One hidden turn or mirror swaps the rows below in pairs. Which row is each named row swapped with?
J144: [ -7  12 -13  23   6   0  -1   1  -6   4  11  -5  14   3   5   8  -1   4
   3  -9   9  13   3]
J238: [ -5   3   7  11 -20   4  -2  -1 -14  -5   9  -8  -5 -15  -1   5   3   2
   5   3  13  16   1]
J906: [ 10  13  -4 -10   3 -28  -8   8   1  -2   2   5  -2 -10 -13   1  -9   0
   5   2  -2  10  -2]
J186: [ -5 -14  11  -7  -1  -6 -20   2  -4  -8   3 -13  -1 -11  -6   3 -13  -5
  11   5 -10  16  -4]
J578: [ -7  10   1   0  -4  -2  -8   4   1  -3   3 -14  10  -2 -16   0  -4   5
 -16   0  20  10  -2]
J520: [-24  15   3  -2 -11  -1  -4  -2   4  -1   6 -12   9  -3   2   7  -6   7
  23  13  17   5   1]
J89: [  2   7   0   1   7  12  -8  10   7   3   7   7  19  -4   2 -16  -6  -6
  28  -3 -13  13   0]
J391: [  3   4   1  -4 -21  25  -3  11   2   2   4   9  -4  -3   7   7  -7  19
  21   8  -5  13  -8]
J729: [  0  11 -13 -14   6   6  -9  20  13   4   1  -1   6  10  13 -12   6   3
   3   0   2  -8   1]
J140: [ -5  15  -5   5  14  -7  -4   2  -1   1  -1  -1  22   1   6   7 -12  -4
  12  -6  -4  26  -7]
J383: [  5  -3   1  -2 -12  -1 -11   4   2   3   3 -15   3 -10   3   5  -6 -16
  25   4  16  12  -3]
J397: [  8   6   1  -3  -6  16 -17  10   1   2   4 -20  10   0   9   0  -9   4
  -6  12 -19  10  -2]
J502: [  2   7  -1  -2 -32   1   0   2   3   0   5   3  -7   2  -7  -7  -3  12
  -5   7 -10  11  -3]
J366: [ -9  -1  -2   1 -14  20  -8   6  -3  -3   5  -8   4  -8  18   7 -10  -6
  18   1 -16  11  -3]
J119: [  7  10   4   5   6   2  -2   3   1   0  -1  -7  -9   0  11   0 -14  19
  34   6 -10   8  -7]
J256: [ 10   6   1  -2  11  17   6   8   0  -1   4   6   6  15 -13   7  -4  20
   8   4  13   7   2]
J387: [ 18   3   9 -10  -6  -1 -10  18  -5  -2  13 -10   2 -10  10  -9  -1  -6
   6 -11   0   8 -14]
J972: [ -7  22  -3  -5   7  18   9  10  -2  -5   2  18   6 -16   7   0  -4  17
  11  -1  -6   8   0]
J14: [-14  -3  -4 -10   0  17  -9   5   1  -6   3 -12  -3  -4   1   1  -4   8
  -4  -5  15  -8  11]
J512: [ -6  -2   3   3  -1   5 -11  13  -1   4 -10  -9  -7   4  11 -20   0   5
  16  13  12   5   9]
J306: [ -7  17  -1  -4  -6  -4  -5  -9   1  -8  16   2  11 -14  10   5   0   1
   4 -17  -1  21   4]
J815: [  7   4   8  -5  -5   2  -5   3  -1  -1  -4  14  -6 -18  14 -14 -17  17
  10  17   9   7  -7]
J617: [ 5 14 -5 -2 26 18  3  7  1 -1  8 -5  4 -5  7 -3 -4 -8 13  2 15  5 -3]
J326: [-18   8  -8   0   1   3   5   4  12   5  -5  18   1   4   6  -2  -8  19
   9  17  11  10   2]
J776: [  8  -7   2  -7   5 -13 -15   1   1 -12  17  -8  -4  -9   7   2 -14   0
   9  -3 -11   0  12]
J662: [ -9   3   5   2  -5 -14 -16   1  -2  -2   3   6   7   3  21   0 -10   7
  -2   4  25   8   1]
J136: [  0   9  -2  -3  13  16   0   8  -2   0   6  -8  11 -10  20  -7  -8  14
 -16   0   0   8   0]
J735: [-12  11  -7   5  -1   1  -2   9  12   7  -7   6  17   7   0  -2  -6   3
  13  16  14  10  16]
J433: [ 20  10   1   4 -12 -13 -13   5   1  -1   6  14   3  -1 -14   2  -6  15
  10   2  13   7  -2]
J915: [ -4  -2   5  -7  -6   7  -8  -6   5  -7  -9  14 -11  -3  10   2 -15  20
   8  20   8   7  -6]
J559: [  1  -9   0 -15   2   6 -17   0  -7  -2   8   9  -2 -20   6   5 -17   3
  -7   1  13  10  -2]
J483: [  6  17  -1   1  -4 -12   0  18  -7   8  14   0  16  -4   3  -7  -3  -2
   4 -12  -9  12 -14]
J348: [-18  17  -2  -2  -8  -3 -11   4  -1   2   7   1   6  -1  25   6  -2   6
  -7   0 -17   8   0]
J673: [  2  10   1  -1   2  -9   1   6   3  -1   5   7  -2  -6  12   6  -5  -2
  38   6 -13  10  -5]
J911: [  2   1  -4 -26   4  10 -13  10  12  -4   4  -1  -1  -1  -8  -7  -9   9
  15   5   0  -8  12]
J677: [  3  -1   3  -8 -13  12   2   4  -2  -2  12   1  -4  -1  -9  17 -21  13
   6  -1 -15   1 -12]
J818: [ 19   0   3  -8 -15  10   4   7   6   1   3 -16   5   7  18  -3  -2  16
   4  -1  -6   8  -1]
J480: [  5   1  -7  -5  -8 -20  12  -6   4   2   7  14   5  -8  16   5  -6   5
   3   4  -2  10   0]
J581: [ -5   7   1  -6  -2   3  -3  -7   9   1  -9  -7  -1  -3   4 -15 -17   7
  22  19   0  -7   5]
J488: [  0   5   0  -8 -21  -6 -18   5   2  -2   4  -1  -3   1  32   2  -9   3
  18   5   1   9  -4]
J865: [-19   1   1   2  -1  -2  -4   3 -13  -8  15  -9  12  -5  -5  12  -8  -5
  -6  -5  -1  13  11]
J299: [ 10   6   0  -5  -8   8  -5  21   1   4   8  -4   4  11 -11  17  -6   3
  -4  11  -3  -4 -14]
J625: [ 8 18 -8  1 -6 -1  7 17  8  9 11 14  9  4 11 -3  7 15 -4  5 -1  4 -9]
J738: [ -3   5  -1 -20  -2  -5 -16   0  13  11  -3  21   7   4   4  -8  -9   8
   4   9   3  -2  -7]
J198: [-28   4   1  -5   4  15 -16   3   2  -3   4  -5   8 -10 -15  -2  -5   9
  14   5   7   8   2]
J177: [ -1  13  -2  12  -7  -1   9   3   0   2  -1   8  -3   7  -3  13 -13  19
  15  16   2  17 -13]
J183: [-14   5  -2 -10  21   7  15   9  -4  -3   2   0   5   0 -14  -1  -9  10
  11  -2   4  10   1]
J452: [ 12   2  -3   1 -25  -8  -1   9   4  -1   5  -3   7   1   5  17 -10   3
 -10   9  -4   7   8]
J787: [ -6  11   3 -11  10   7  11   7   5   2   5  -5   9   2 -12  -7 -11   6
  23  -2 -20   9   0]
J91: [  6   3  -6  -3  15  -2 -13  10   3   2   2  28  -7   3  -7   3  -6   0
   9   0   0   6  -3]
J900: [  1  -6  12  -8 -12   0  -6   7 -13 -10   5  -2   2 -16  -8   9  -9   6
   6   3  -2  27 -11]
J308: [ -2   0   0  -3  18 -27 -15   3   1  -3   4   3   8   1   6   0  -8  12
  19   3  11   7  -4]
J572: [-2  6  0 -4 22 -3 -3 10  3 -4  6 -5 -1  2 18 -7 -2 10 32  2  7  7 -2]
J280: [ -1   5   3  -5 -23   2  -7  10   1  -5   4   3   7  -2   6   6  -8   8
 -25  -1   2  13  -2]
J555: [ 12  18  -2  -5   8   5   1  25   4  -5   5 -13   4   8  -3  12  -2   6
  20   0  -3   1   9]
J36: [-10  17  -3  -7  -6  23   0   9   0   3   6  -5   6  -5   5  -8  -3   9
 -19   1  -2  10   1]
J770: [ 21  15  12  -7  -4   2 -10   6  -5 -15  10  -2  -7 -19  10   7  -6   2
  14   6   5  12  -5]
J290: [  7   3   3  -5   3   6 -19   6   0   5   4 -26   4  -9  -5 -15  -4  -3
  -1  -9   4   4  -5]
J567: [ -5  12   3  -2   8  -5 -16  20  -2   1  -1  17  20   5   5  -7  -2   1
  -6   4   5  18   9]
J957: [  6   5   4 -17  12  -3 -19  12   3  -1  11 -12  14  -1  -2  -2  -4 -13
   1 -11   2   6   4]
J515: [  4   1   1  -8  -3   0   3   7   3   0   4  22  10   1 -20   5  -8  11
  22  13  -3  11  -4]
J55: [-20  -1  -5   4   5  10 -10  -5   6  -4  -5  -2   8  20   3  -2  -7  15
   1   8   7  12   6]

J815 is swapped with J136
J673 is swapped with J957
J865 is swapped with J515
J299 is swapped with J520
J366 is swapped with J911
J787 is swapped with J186
J36 is swapped with J915
J572 is swapped with J387
J306 is swapped with J91
J555 is swapped with J383

One hidden turn or mirror swaps the rows below in pairs. Which row is each named row swapped with?
J525: [ -6 -11   8 -14 -14   6   6  12  16  -3  -1 -11  -7  -9  15   0  -2 -13
   2   2  24   3]
J87: [  4 -12  -9  -3   7  13   6  11   2 -25  -1   5 -24   5   5   0  10   7
  -9   2  22 -12]
J407: [  7   7   3  -9 -18   3  -8  13  14   0  -5 -13   2 -13  13   1   8  -2
   5 -10   8  -2]
J751: [ -5  -8   0 -14  -1  13   1  13  -6  -1  -2   5 -21  -6   8   1   3 -13
  -8   4   0 -30]
J174: [ -2  -2   6 -17  -6   3 -15  -5   9  -3  -3  -5 -18  -1   9  -5   6  -1
 -12  -6  11  -3]
J638: [  9   3  -9   7  -2  10  -5  14  -2 -22   7  -6 -13 -21  10  20  -3 -13
   8  -1   7 -19]
J486: [ 15  -1   5   1  -3   4   7   8   7   4  -8   3 -29   2   6   1   4   6
 -15 -11  15 -10]
J200: [  8 -25   0   5 -11  29  14  11  -7 -10   1   7   3  -4  11  12 -10  -7
   0  -2  18  -3]
J956: [ 17  11 -10  -2  -2  19  -2  12  22  -4  -7 -12  -6  -2  15   1   3 -22
   0   3  14  -6]
J228: [  7 -12  -4  -3 -21  23  -8   9 -10  -7  -2  17   1  -7  13  20  -2   1
   1 -17  10 -15]
J801: [ 11   5 -17 -23  -1   9   0  15  -2  -1   1  -1  -7   0  15   6  -3  -3
   2  17   7 -11]
J236: [  9 -24 -22   8  -3   9  -8   7 -11 -17   4   7  -5   1   6  10   7   6
  -5   2  17 -14]
J898: [ 10  -7  -8   2  -9  19  12  20   4 -11 -10   4 -21  -2  14  14   0   2
 -10  21   9   4]
J147: [ 13 -17  -7   6  -3  30 -15  -1 -10  -7  -8   3   3 -10   2   6  -9   5
   4   3   1  -7]
J584: [ 10  -7  -9   2   4  23   2  -7   1 -17  11   3 -19  -9  -8   4   5   2
   1   1  13 -16]
J769: [  5 -11  -8   4   2  17 -14  16  -1   7 -19   5  -9 -16   2   7 -21   2
  15   0  17 -14]
J129: [  6  -8 -10  -4  -5   9 -10  23  14   6   3  -5  -5   3  24  22 -18   4
 -13 -11  13  -6]
J213: [ 18   7  -7   3 -13  15  -2  11  23  -4 -10 -14  -2  -1  14   7   4 -19
   3  -1   7  -8]
J803: [  2  -6  10  10 -12  14 -20  21  22   0   6   5  -2  -2   6  14  -3  -6
 -19 -10  18 -11]
J740: [ -3 -10  -5  13  -9  -9   6  12  -1  -5  -4   0 -12  -3   5  22  11   6
   6   0   4 -11]
J30: [  7  -1   2   2  -9  -3   3  19   2   6  -4 -12 -16   3  17  21  -3 -12
 -15  -5  14   1]
J552: [ -3 -10   6  23  -1  16  -3  14  14   7   3  11   0  -7  -3   6  -2  -8
   4 -14  22  -7]
J683: [ 21 -19   1 -13  -2  18  12  17   1  -6   6  -1   4   5   9  13   0   0
 -12 -14  17  -8]
J253: [ 10 -20   0   0  11  20  -9  24  11   3   0   2   6 -13   0 -10   4   2
  -4  -3   6 -15]
J681: [ -7  -1   1  -4  -6  20 -14   2  17   5   6  -9 -12   7  -7  -5 -11 -10
 -10   7  16 -16]
J38: [ -9 -10  -9  -3  10   5  -7  21   3  -3  -8   9  -1   2   3   8  -8 -10
  -1   0  29  11]
J587: [  5 -19  -9   0 -10  18 -11   6  12 -12  -4  21  -6  -2   9  21   4 -14
   6 -15  23 -15]
J495: [ -6  -1   5   1  -6  16 -15   7  12   5  -1 -15 -18  11  -9  -6  -7  -8
  -6   3  17 -15]
J569: [ 11 -12 -11   6   8  26  -1  -2   0 -22  10   5 -16  -8  -7   5   0   8
   6   0  13 -14]
J670: [ -2  -5 -13  -3 -13   0 -20  14  11   2  -6 -17  -4   5  12  -3  -2  -4
 -12  13  15 -10]
J869: [ -6   0 -10 -10  12  10  -2  10  -4 -10  -7  -9  -6  10  -8  15  -1 -19
  -4  -3  22  -8]
J867: [  7   3   5 -13 -17  -2 -10  15  14   0  -7  -8   3  -9  14  -1   6  -4
   7 -10  10  -3]
J63: [ -6  -1   0  -4  -4  26 -19   3  19   7   2  -6  -6   1  -6  -5 -14  -7
  -8   6  17 -13]
J406: [  3 -17  -6   5  -6  26  -9   5  11  -9  -5  25  -9  -1   4  20   8 -14
   2  -4  25 -15]
J762: [ 11 -14 -12   4   6  26  -1  -3   4 -19  13   1 -15  -8  -8   2   0   4
   4   4  14 -17]
J934: [ 18  -1  -6 -10   8  -7 -12  12   3  -5  -1  -4 -17  -4   9  14  11  -4
   8 -10  11   0]
J369: [ 10 -19  -6  -3  -4  31  -6  18  21 -12 -10  -4 -12  -3  -3  19   4  10
  -9  16  15  -7]
J123: [ 13 -17 -11   4   5  29  -7   5   0 -18   7  -2 -21  -4  -6   4  -5  10
   7  -1  16 -18]
J689: [ 13 -14  -3  -3 -20  21  -3  11 -11  -9  -5  18   1  -3  13  18  -3   0
   4 -12   6 -16]
J988: [ -5 -16   5 -15 -15   8  -1  16   6   2 -10  -9   0 -13   3  18   0 -11
  12  13  14 -13]
J522: [  3  -9 -14  -4  -4   9 -12  27  13   5  -1  -4   0   5  21  14 -20  11
  -5  -9  12 -10]
J468: [ -6   1   5  -7 -18  12  -4  21  17 -11 -11  -6 -17  -6   0  17 -20  -9
  -6  11   8 -14]
J846: [ -1 -11  -6  15  -6  -7   1  11  -1  -2  -2  -2  -9 -12   4  29   7   0
   9   0   7  -6]
J328: [  8 -26  -8   7  -2  10  -9  24   2  -4  -5   4  -7 -17  12  28  -9   2
   7  -1  22   0]
J951: [ -9   4   4  -4  -6  20 -17   5  17   5   0  -9 -12   6  -4  -4 -12  -8
 -10   7  14 -13]
J266: [ 12 -11  -1   6   7   9   5  18   6 -24   3   6  -1  -5 -11  14  -6   1
  -4 -16  19  -2]
J747: [  5 -15  -2  -4  -3   8  -8  14   4   7   1  21   7   5  -5   8  12   6
  -4  10  16  -4]
J50: [ -9  -7  -6   7   0  22 -12  22   6  -1 -17  -7   0   5  -1  -3 -13  -6
  -1  17  17 -11]
J84: [  5   5  -7  -2  -7  20   7  13  13  -7   5  -3 -29 -13  23  10 -12  -8
   3  -2  10 -18]
J494: [ 15 -13  -1   3 -13  20 -23  18   2  12 -11  11  -7   5   8  25  -8  -2
  -3   4   3  -9]

J236 is swapped with J670
J228 is swapped with J407
J846 is swapped with J129
J801 is swapped with J747
J174 is swapped with J147
J30 is swapped with J328
J494 is swapped with J934
J525 is swapped with J200

